In the data rows, the value 128 means zero.
How far apart are the two rows of each pair, measured in a hidden way? 0 means very close, and 40 very far. Two or three weighted sums of its numbers give each row a place; it is the straight-line distance between the places.
145|092|176|085|146|122|147|209|146|076|131|105|132|117|105|096|128|076|097|158|101
153|108|115|114|099|116|109|149|093|108|148|133|134|160|119|132|141|097|148|117|130: 4
154|095|112|125|151|113|126|124|107|128|121|198|141|117|125|136|151|136|135|158|111
100|132|129|090|154|123|120|104|173|094|164|143|143|145|133|094|153|145|117|097|166: 16
156|107|097|152|129|146|114|127|100|152|168|160|116|117|157|135|140|143|171|136|080
109|139|118|088|150|148|143|169|128|108|179|115|167|117|161|093|142|114|123|102|115: 14
108|122|117|155|157|110|074|095|113|166|155|182|167|098|123|115|142|193|135|124|095
126|114|117|162|110|130|137|114|146|146|112|153|152|151|155|145|152|165|176|135|108: 6
098|152|176|080|103|082|115|148|123|118|114|126|160|102|133|142|131|125|162|153|105
125|126|132|219|150|115|144|134|159|135|084|089|064|128|059|180|104|137|115|171|171: 19
137|120|103|108|151|124|108|146|110|153|149|131|127|100|144|087|115|138|100|150|097
104|134|084|143|140|188|109|123|130|123|161|182|128|141|160|129|142|185|127|077|138: 10
134|132|092|128|090|113|136|139|121|124|103|141|116|121|113|147|093|137|175|095|148
150|111|107|139|121|138|131|135|120|120|143|176|118|169|120|166|180|137|152|095|145: 11
169|121|135|115|096|116|166|132|082|115|141|174|136|136|131|129|096|091|156|093|170
079|130|119|171|160|148|152|130|155|063|093|128|048|143|093|135|116|162|101|140|166: 17
063|169|151|096|142|059|074|083|159|149|147|153|178|121|150|094|150|084|138|095|141
139|090|095|159|115|156|093|117|094|111|116|196|129|103|111|171|095|182|165|133|166: 34
080|138|149|133|138|124|127|106|191|141|109|058|127|123|123|077|107|140|105|152|118
147|095|148|103|138|130|078|098|144|135|152|114|159|169|125|158|148|118|085|089|130: 15
142|106|117|126|109|131|098|121|089|131|149|153|150|098|152|128|157|143|160|132|086
146|111|148|152|114|116|165|143|089|121|086|146|111|103|133|155|092|106|187|124|141: 6
136|081|209|134|150|101|150|141|164|130|072|098|071|127|078|194|090|128|080|123|135
180|128|101|152|151|172|147|150|141|104|114|158|130|145|155|136|165|138|152|067|143: 9
177|114|115|144|148|146|163|151|094|133|104|091|063|149|110|132|109|119|133|145|122
124|132|123|113|161|151|074|106|149|125|170|134|131|144|147|143|147|173|126|146|130: 14
162|164|065|126|156|177|131|090|166|111|151|114|132|166|126|108|138|167|073|103|209
141|169|079|110|128|152|163|168|138|075|144|129|130|122|145|040|145|081|144|160|120: 5
168|116|125|131|130|159|058|158|095|130|168|134|107|110|166|133|129|158|138|160|016
123|094|141|119|103|118|141|173|086|141|163|163|149|105|173|140|125|141|173|171|060: 11
154|131|154|172|101|153|179|171|155|092|113|101|078|140|119|152|104|177|124|139|140
085|139|144|136|168|134|130|063|167|146|093|123|100|159|066|144|112|125|108|120|172: 4
149|142|068|159|076|140|132|137|121|121|105|108|051|105|103|163|093|131|103|109|166
084|165|144|098|160|114|112|111|151|092|149|129|178|133|135|090|185|106|144|130|097: 35
115|114|147|136|125|066|112|069|133|153|112|099|109|140|097|135|167|112|116|125|119
136|118|129|110|106|122|137|125|090|120|165|140|155|144|144|149|132|103|157|128|114: 6
098|111|109|146|128|133|074|103|146|137|193|150|116|156|153|163|170|186|085|067|098
156|165|091|078|111|119|160|163|059|117|106|133|116|120|150|108|131|113|127|137|132: 12
135|124|150|128|102|098|143|129|125|146|108|144|143|125|128|157|097|149|168|155|138
089|159|082|156|120|098|041|107|097|162|113|185|183|130|107|152|160|171|192|100|112: 5
095|144|146|157|131|112|141|105|178|144|124|103|122|175|112|097|158|091|089|115|114
128|130|155|052|157|149|119|135|160|105|186|113|154|140|128|076|167|131|122|122|108: 25
118|154|127|130|111|109|096|115|129|149|075|086|075|104|081|098|105|119|157|106|127
129|134|095|130|121|143|109|110|117|136|134|149|153|128|166|125|109|178|116|110|123: 6
199|084|161|100|124|119|128|162|005|121|145|130|139|102|187|087|146|123|166|180|061
082|170|162|107|155|101|132|090|168|131|109|130|153|153|150|100|120|101|144|115|155: 10
127|137|138|096|129|076|110|107|130|112|166|102|131|147|129|113|125|068|140|122|132
167|096|101|115|148|165|132|158|128|085|151|132|107|134|184|085|107|131|126|154|119: 13
138|148|098|126|159|168|094|118|158|117|115|118|138|146|172|107|121|117|142|143|152
183|152|150|079|089|142|146|131|112|145|101|129|146|089|111|133|101|073|125|159|124: 24
164|164|102|090|080|185|163|146|087|129|158|156|145|120|112|131|104|155|113|105|153
112|094|087|161|120|139|102|148|123|182|121|191|170|090|137|171|109|196|132|132|049: 24
138|171|165|097|168|106|105|082|167|124|144|153|198|131|176|100|131|115|145|132|157
092|180|123|078|133|127|111|135|145|110|140|095|166|139|130|075|154|073|104|112|093: 20
141|168|101|137|169|115|098|174|087|119|169|108|155|050|189|090|135|126|116|146|085
107|112|130|094|110|127|156|118|120|114|120|090|115|140|142|112|170|103|110|097|132: 10
152|146|116|087|113|174|190|228|129|100|119|095|135|083|183|071|103|149|130|160|102
143|140|091|092|094|172|134|155|099|122|118|140|136|079|152|082|130|135|147|160|155: 2
064|141|104|119|142|157|059|100|194|112|162|116|167|158|131|088|150|156|054|115|142
150|149|074|133|168|200|133|133|141|095|136|137|104|127|142|081|104|163|114|126|160: 11
147|160|117|111|120|151|101|134|119|139|123|180|167|138|122|142|114|173|153|107|162
182|097|099|139|145|162|161|168|115|106|145|150|143|159|127|127|127|138|136|140|130: 5
153|132|146|104|169|148|161|108|143|117|134|115|099|149|116|088|168|091|077|145|148
080|140|149|161|127|101|122|093|198|156|109|096|109|193|087|157|178|127|082|145|117: 3
145|102|180|121|095|090|125|097|102|178|118|066|129|134|155|171|136|086|168|101|159
112|116|135|091|130|122|081|124|142|143|142|107|185|140|093|117|176|119|105|077|134: 17
105|105|136|116|166|108|084|137|097|156|151|124|134|068|153|108|138|086|152|135|059
117|101|150|131|113|096|136|097|134|161|125|081|116|137|099|157|146|124|123|157|125: 6
041|164|117|163|173|102|117|083|196|143|086|125|139|187|104|124|161|154|101|124|159
164|066|163|135|058|104|164|121|069|144|064|124|084|169|099|196|125|092|149|128|154: 14
114|118|082|130|127|160|148|177|134|098|134|111|146|089|136|115|119|162|156|146|101
130|162|138|085|133|121|125|095|144|141|163|084|166|108|145|074|107|124|105|101|104: 19
145|088|114|154|112|134|067|154|082|159|150|178|126|104|188|152|139|168|160|120|053
133|090|136|105|151|179|112|118|154|085|179|101|123|176|146|088|175|146|046|107|117: 15
160|150|074|136|155|184|113|138|148|141|126|173|102|112|139|109|148|158|128|141|203
166|131|086|077|105|189|193|219|088|080|154|104|105|097|165|120|119|102|117|189|104: 9
098|134|140|124|116|135|133|166|154|117|147|140|167|088|098|100|122|126|133|151|130
101|135|141|070|157|140|093|110|161|094|167|129|138|163|172|093|196|139|085|092|108: 14
174|084|157|122|098|158|178|206|119|073|154|156|114|120|130|104|110|140|144|147|132
144|084|158|106|156|087|147|088|126|156|120|143|162|168|070|120|131|084|155|130|185: 8
195|094|104|184|116|149|119|150|070|134|124|236|093|102|109|157|097|239|169|114|136
148|103|173|162|110|120|177|179|093|119|122|135|095|086|086|187|123|096|142|154|093: 17
155|122|135|091|156|149|125|167|148|099|217|052|165|136|166|072|156|116|072|151|091
176|096|111|095|104|139|149|142|097|101|158|136|148|159|184|085|138|082|176|132|161: 13
158|098|195|072|170|135|141|127|151|099|174|084|160|156|125|073|167|100|108|114|127
171|134|135|116|160|111|134|134|112|109|121|064|102|131|155|126|154|099|093|119|109: 12
184|115|140|116|163|200|127|183|093|101|161|153|108|073|174|116|112|157|124|130|122
114|171|131|126|102|142|134|158|128|100|147|144|130|095|164|077|076|143|152|153|088: 5
193|063|100|156|086|179|125|172|103|122|119|175|108|129|132|134|116|179|143|122|124
096|159|113|057|156|147|150|165|124|086|184|087|130|110|164|087|154|084|102|121|107: 29
144|164|138|093|183|098|082|117|115|128|154|107|184|139|132|086|146|097|132|122|134
128|145|110|117|070|087|136|098|094|150|060|136|108|093|122|165|112|149|167|105|173: 11
099|169|158|079|171|137|135|094|183|082|173|091|177|141|131|117|150|098|126|115|149
135|109|100|131|148|133|068|125|096|161|150|177|159|079|141|138|119|175|170|161|109: 21
154|163|108|093|148|123|098|170|095|118|140|117|148|093|202|093|135|144|110|145|056
114|101|150|172|124|094|135|138|111|167|103|132|093|092|113|158|140|115|150|168|100: 1
191|095|199|120|139|102|168|099|109|138|112|114|116|136|080|180|151|059|081|130|148
172|129|090|136|155|174|135|144|084|100|121|153|127|088|157|126|142|186|102|149|139: 20
113|095|142|109|120|089|130|071|089|129|087|108|090|150|081|162|129|106|140|140|123
080|124|123|148|110|067|107|099|080|135|081|100|140|156|084|087|124|135|150|116|143: 11
111|130|135|079|130|148|114|121|154|127|188|115|165|153|146|078|170|118|108|086|142
076|146|138|103|162|076|103|136|154|106|182|086|164|123|153|090|142|089|091|125|122: 7
125|153|129|127|124|169|173|167|115|117|133|131|104|112|138|127|086|113|073|173|115
131|138|171|094|085|098|142|164|072|136|095|141|134|075|118|130|110|114|180|151|122: 21
101|164|106|175|089|074|135|100|119|199|024|155|118|118|064|210|085|137|178|101|168
151|117|117|131|094|128|129|145|106|106|094|129|086|120|130|150|101|105|122|126|114: 8
161|064|132|122|120|122|069|107|169|129|165|152|140|157|098|125|171|139|076|110|128
067|163|154|093|122|113|124|120|138|105|156|091|158|137|135|112|168|143|130|118|096: 34
140|086|132|111|141|113|104|123|123|110|141|101|166|151|107|159|171|122|114|096|100
139|089|129|173|130|180|102|160|157|085|127|172|110|116|126|182|127|219|137|098|126: 16
165|184|103|114|054|123|143|132|094|141|111|127|126|121|155|130|076|073|192|114|152
068|184|122|108|159|101|090|089|123|162|129|096|141|082|178|148|113|148|149|167|090: 30
154|152|132|069|173|135|146|087|116|166|134|167|188|152|107|113|120|104|148|117|170
116|094|140|144|090|162|134|158|081|136|145|151|140|070|163|096|100|143|143|138|116: 11
138|118|093|117|103|154|113|111|145|138|169|119|141|132|128|116|149|176|111|119|087
083|136|122|139|175|132|109|093|173|117|126|135|174|163|113|122|167|151|104|108|151: 4
117|159|087|123|144|103|077|146|101|164|118|151|142|074|144|120|101|125|119|164|044
107|126|104|126|141|128|090|103|138|118|153|131|157|144|104|110|126|138|084|125|124: 10
124|139|108|165|083|129|138|121|110|148|095|137|100|108|132|186|128|106|151|119|144
055|166|085|191|106|082|142|083|167|153|070|134|097|135|083|163|098|174|135|089|149: 9
117|191|072|085|131|152|124|101|150|100|139|103|129|094|141|090|118|115|115|112|158
137|127|173|108|132|108|111|116|080|136|155|092|110|122|129|106|154|071|109|159|098: 10
155|152|152|120|089|163|172|178|122|101|115|139|132|091|161|121|141|082|160|179|149
181|131|131|146|089|154|181|171|079|101|114|144|072|104|152|108|129|110|106|154|165: 10
128|145|098|141|133|129|156|169|116|089|127|148|155|095|150|141|092|129|130|166|135
120|142|140|164|098|101|155|072|163|180|070|120|106|107|088|161|084|121|138|127|117: 7
163|106|169|073|130|103|152|106|106|113|129|122|173|141|114|146|145|060|131|129|121
082|197|124|106|114|139|183|094|132|106|083|126|089|113|125|134|114|124|144|117|164: 8
166|112|176|095|107|111|164|142|109|097|115|080|095|138|075|173|077|060|143|138|118
072|157|128|145|179|105|146|050|139|149|082|115|126|165|107|109|153|119|084|129|203: 24
149|125|111|121|126|108|148|158|072|145|086|128|113|113|092|164|083|122|147|148|157
103|114|122|100|145|094|122|086|166|123|120|117|166|176|073|175|160|116|128|082|158: 15
128|139|177|153|105|065|121|075|138|153|090|082|079|153|097|176|139|103|080|156|139
147|112|053|192|116|210|113|170|134|114|148|190|146|114|125|163|149|195|119|139|144: 15
159|150|138|067|105|169|163|151|105|106|146|157|132|067|150|102|125|104|157|120|144
155|145|119|095|137|163|158|146|099|135|133|117|128|101|176|099|096|081|145|134|118: 4
060|130|146|166|114|101|144|080|136|103|109|104|133|166|124|174|133|171|129|113|126
134|151|103|128|128|196|085|155|120|109|148|155|105|120|132|098|137|150|126|141|120: 32
105|174|100|122|175|136|136|157|136|167|106|112|112|098|151|099|104|152|117|113|133
155|158|161|131|139|082|153|087|116|159|105|150|146|138|068|175|131|117|154|113|179: 4
175|093|181|125|119|141|136|127|095|144|169|166|124|157|127|135|137|114|099|093|124
125|169|096|116|189|137|119|080|156|135|119|164|137|164|107|137|174|156|118|077|165: 14
086|101|148|155|094|119|136|136|134|116|115|129|124|146|105|163|143|118|127|081|113
140|113|119|114|118|143|129|144|144|112|154|135|129|162|110|128|153|167|091|130|164: 8
118|146|131|073|128|164|103|136|144|104|185|134|159|157|133|123|177|118|096|086|131
139|106|156|136|106|145|093|142|047|171|170|136|160|140|156|134|118|150|169|155|078: 15
146|155|137|114|110|155|171|134|124|135|116|173|142|105|167|103|105|131|134|093|132
163|128|082|157|163|158|102|127|149|141|115|189|121|172|129|121|117|184|170|125|152: 18
139|140|058|132|115|179|126|107|118|131|127|192|148|129|136|158|145|168|153|093|165
130|149|127|164|113|111|115|096|173|152|098|118|076|119|117|165|090|146|155|138|102: 9
110|164|153|114|115|133|165|155|148|103|132|129|158|094|139|104|080|107|150|184|110
101|112|170|127|133|120|079|162|079|162|166|142|122|077|185|132|085|114|117|154|066: 10
115|145|127|136|148|125|128|103|154|128|113|108|107|074|137|086|142|152|078|173|133
068|154|186|160|152|082|125|060|162|155|077|078|112|186|064|163|145|122|094|115|159: 6
169|107|118|132|126|161|186|196|127|106|117|109|113|065|111|100|080|119|132|158|129
135|095|138|159|077|107|125|142|131|107|124|098|082|110|127|172|143|130|185|178|096: 25
131|146|143|109|135|122|126|129|119|108|135|075|092|121|130|097|124|109|107|106|109
148|083|078|163|106|196|131|135|107|143|116|194|111|143|096|175|114|212|179|107|167: 19
141|162|069|131|126|178|128|156|126|119|132|153|118|093|190|119|127|131|139|130|130
147|131|167|114|089|112|121|125|092|144|100|127|135|119|166|109|103|103|199|131|134: 16
101|160|145|114|120|124|107|137|096|140|177|102|163|124|160|068|131|117|127|152|077
148|147|071|141|110|160|104|109|114|119|126|164|153|128|149|135|097|144|148|109|172: 23
149|122|113|086|171|182|101|124|169|095|174|141|148|146|173|094|138|136|062|086|123
144|144|098|106|137|149|157|146|122|103|113|109|123|110|150|110|083|083|127|140|122: 5
147|180|077|138|169|156|122|111|130|166|129|158|121|107|153|105|111|138|161|127|173
130|150|133|096|138|111|129|166|090|128|128|109|125|100|172|095|127|098|113|166|089: 3
120|113|171|081|175|140|162|120|116|110|160|149|148|149|136|123|127|093|139|142|151
163|076|120|118|110|206|143|177|093|123|152|150|124|128|121|161|104|164|143|159|142: 17
118|128|136|180|108|076|136|093|097|130|089|068|098|131|140|131|124|148|119|176|121
157|147|080|151|127|109|153|128|096|131|075|111|099|141|123|108|108|123|161|110|129: 13
180|087|126|154|093|100|158|142|098|155|097|099|058|157|105|145|131|086|122|105|098
125|129|128|151|133|121|118|136|103|131|116|129|112|087|126|152|105|130|084|179|115: 7
115|104|150|132|139|141|141|132|150|126|185|102|156|160|108|129|141|127|125|115|130
139|123|070|159|194|200|139|143|132|099|161|157|112|142|165|113|154|178|080|106|177: 10
146|146|132|139|189|134|130|135|182|095|117|054|061|163|125|111|135|111|058|140|129
099|091|132|092|113|062|029|048|163|160|123|194|192|146|065|181|153|100|112|061|156: 13
132|140|146|107|127|116|100|108|105|140|146|156|153|129|148|148|110|124|137|130|142
130|149|081|157|100|109|153|111|108|144|053|194|083|145|104|152|097|155|154|125|137: 11
102|145|155|125|121|069|139|082|154|168|090|165|127|130|073|152|159|086|139|117|142
143|116|127|117|069|126|148|133|092|111|110|127|153|147|145|081|127|102|171|079|150: 16
138|129|146|114|112|078|112|158|111|111|143|126|142|082|160|114|088|138|137|157|080
152|149|128|111|149|153|185|137|126|134|123|139|130|196|121|119|120|113|132|113|155: 23
085|130|122|150|155|095|063|094|132|163|108|117|094|137|129|079|157|122|093|129|097
145|119|057|169|109|149|086|132|130|146|113|147|108|083|148|097|120|215|157|133|067: 25
189|073|156|093|146|149|139|119|099|136|130|121|142|152|106|149|133|087|164|098|171
140|086|165|169|099|040|139|053|143|167|090|093|114|165|037|215|139|113|168|128|169: 5
105|142|150|157|103|103|113|080|126|154|105|081|113|171|072|146|113|098|136|114|114
127|093|238|100|125|072|140|129|134|161|132|095|136|117|092|152|114|063|130|167|096: 1
166|118|118|107|105|172|172|212|089|079|153|139|118|114|145|140|118|134|143|160|074
119|106|073|144|128|133|077|136|084|161|146|160|143|122|173|098|145|159|120|121|091: 9
084|192|090|088|151|145|112|129|170|127|163|108|186|112|188|063|132|123|088|144|119
167|117|183|157|090|121|125|163|101|153|119|082|066|110|109|173|149|108|144|187|097: 7
132|142|129|103|156|171|133|139|207|098|187|101|101|166|097|111|165|131|084|070|128
048|138|087|082|159|147|090|084|193|105|146|115|136|147|129|099|169|165|055|084|118: 14
123|112|176|128|106|084|123|102|102|131|104|107|137|108|112|155|126|093|147|118|129
123|120|094|186|100|086|152|096|153|147|096|167|145|159|102|125|146|156|135|091|142: 14
114|111|110|191|147|090|100|081|135|133|105|100|081|120|138|157|127|170|127|170|076
126|119|152|134|151|155|109|096|156|094|178|113|155|156|111|129|177|113|092|095|125: 25
117|130|156|096|121|166|138|195|134|098|159|086|127|104|129|081|122|099|066|153|088
089|172|095|120|120|126|102|133|104|129|128|140|141|105|215|107|132|152|142|131|113: 23
139|148|134|127|144|158|173|151|118|095|134|099|088|104|158|074|127|143|118|160|128
121|126|109|122|149|153|088|094|186|084|186|122|146|168|095|127|174|161|047|118|119: 13
130|116|132|201|097|099|198|132|116|151|059|135|103|146|083|186|119|163|122|147|197
131|163|138|124|112|114|134|153|126|108|084|148|148|117|157|116|089|128|147|141|148: 10
110|155|163|117|185|154|153|128|153|122|159|117|139|154|121|070|125|084|100|131|136
082|153|146|098|144|121|134|106|146|110|164|103|144|135|165|103|112|093|092|155|125: 14
150|095|155|140|084|097|124|149|057|147|156|121|138|096|153|118|093|123|155|161|112
087|166|149|135|144|109|124|125|160|128|117|110|122|115|131|088|122|123|086|124|125: 16
134|123|138|132|128|161|143|169|136|087|148|124|137|100|105|153|111|140|129|138|104
115|132|130|107|138|151|187|105|121|157|164|122|162|131|123|109|137|107|107|127|171: 27
112|142|104|143|164|094|104|099|193|180|071|110|099|159|073|125|131|118|088|123|153
097|086|166|071|167|111|124|100|162|110|162|116|215|143|109|080|167|112|112|089|073: 38
150|143|138|166|170|137|147|136|108|140|149|081|072|120|149|099|127|127|103|151|129
126|140|127|114|107|172|143|179|088|100|115|143|119|067|129|112|089|076|164|144|108: 15
125|093|132|144|201|133|121|126|182|095|170|126|123|195|122|123|166|172|073|083|164
160|100|161|094|092|082|079|128|091|128|169|138|176|095|154|154|110|096|162|151|100: 10
185|049|158|095|127|079|140|129|115|121|128|088|136|119|117|136|095|090|159|149|114
074|099|131|082|172|113|106|132|132|124|154|123|162|155|162|119|138|127|132|108|125: 14
180|159|068|121|138|185|139|132|175|131|137|175|117|141|114|107|147|186|113|087|154
144|154|140|100|161|136|152|122|106|123|149|152|151|087|156|103|088|113|142|128|110: 21
139|106|079|158|145|192|077|162|150|154|127|175|144|164|108|163|131|189|098|121|152
137|135|143|141|117|095|092|077|153|166|095|081|103|139|091|165|156|131|136|129|103: 26
135|108|149|193|106|108|151|114|148|150|095|095|089|156|098|143|151|128|055|116|106
065|191|115|109|162|048|093|035|150|146|086|126|149|127|141|128|134|129|120|139|171: 32
096|116|112|120|110|103|117|092|126|144|121|159|134|122|155|125|118|088|156|120|113
145|120|100|153|115|147|146|146|109|128|144|170|135|102|154|163|110|188|126|142|090: 5
164|109|102|172|074|098|144|145|106|142|073|091|057|119|130|157|103|125|129|133|122
168|136|109|093|149|156|151|157|120|089|157|128|141|155|174|085|125|113|111|130|113: 11
147|143|150|102|159|148|163|116|174|138|124|128|170|165|135|095|163|095|137|136|169
152|112|098|117|138|198|076|164|138|116|160|137|131|114|162|056|153|169|084|139|061: 16
094|158|136|089|169|140|128|093|142|141|127|140|213|157|116|135|122|103|138|122|174
145|144|129|114|107|131|124|164|108|113|135|121|106|114|158|101|094|116|162|148|144: 7
111|145|138|140|075|091|129|132|099|166|120|163|154|078|172|184|102|109|182|174|103
155|106|107|158|159|140|126|108|147|120|117|185|140|127|091|125|143|165|157|103|196: 5
102|122|164|087|145|072|154|100|141|163|099|122|169|139|111|132|122|081|147|120|111
102|159|125|173|132|078|132|114|129|153|095|166|139|092|124|155|124|159|206|149|133: 12
099|112|168|118|118|090|112|095|083|140|133|106|155|166|101|148|127|075|117|123|146
120|120|166|111|081|056|097|094|111|129|160|114|153|132|122|145|134|080|124|164|114: 4
131|168|109|117|095|124|175|155|122|109|130|131|111|116|154|104|108|131|108|178|139
109|132|175|170|101|074|132|058|154|186|073|073|096|151|058|177|140|094|137|123|161: 5
164|082|138|172|136|146|186|167|150|136|116|097|064|167|087|169|132|149|111|171|118
108|127|107|075|140|169|104|124|187|093|160|134|163|129|130|110|167|139|074|098|136: 4
134|167|113|135|150|171|127|134|104|112|113|151|134|114|158|089|118|153|145|131|178
170|112|158|091|132|180|126|161|111|116|170|105|159|146|150|123|162|123|128|114|140: 5
089|123|151|185|105|084|125|106|142|139|108|121|127|158|078|152|141|148|103|079|114
073|134|105|203|134|128|184|110|205|135|057|134|087|134|085|145|146|140|139|150|183: 6
173|129|113|136|129|164|155|155|108|098|112|147|105|058|150|092|119|159|141|126|132
148|113|140|187|096|113|189|136|109|161|092|103|057|159|086|178|120|121|153|151|170: 15
182|080|190|161|126|098|146|113|149|151|120|081|082|196|024|165|163|078|147|122|167
074|159|142|078|160|103|125|125|189|112|154|145|157|107|135|105|111|110|119|191|125: 14
155|108|125|142|106|080|139|103|099|187|103|080|099|118|073|164|163|110|111|131|124
105|079|184|144|132|098|119|120|208|164|108|068|096|115|084|136|120|161|095|137|095: 20
069|136|143|111|099|069|092|080|137|116|106|124|204|134|138|154|124|126|197|095|149
133|121|058|161|135|169|112|094|113|150|121|179|137|128|151|103|117|179|141|081|169: 28
109|157|094|177|064|103|179|116|133|121|050|133|094|113|128|183|111|147|182|153|153
141|140|104|164|111|169|108|154|128|145|145|168|111|119|182|161|147|176|158|097|110: 13
126|115|074|124|125|153|134|139|138|142|140|151|151|145|142|148|157|204|126|098|173
110|090|104|110|174|136|101|148|153|114|144|132|164|143|140|122|158|128|101|148|083: 8
137|136|140|073|182|138|159|103|108|090|138|129|174|155|108|115|163|085|095|153|152
052|153|150|085|153|122|094|091|159|142|187|095|157|132|157|114|167|100|115|074|126: 9
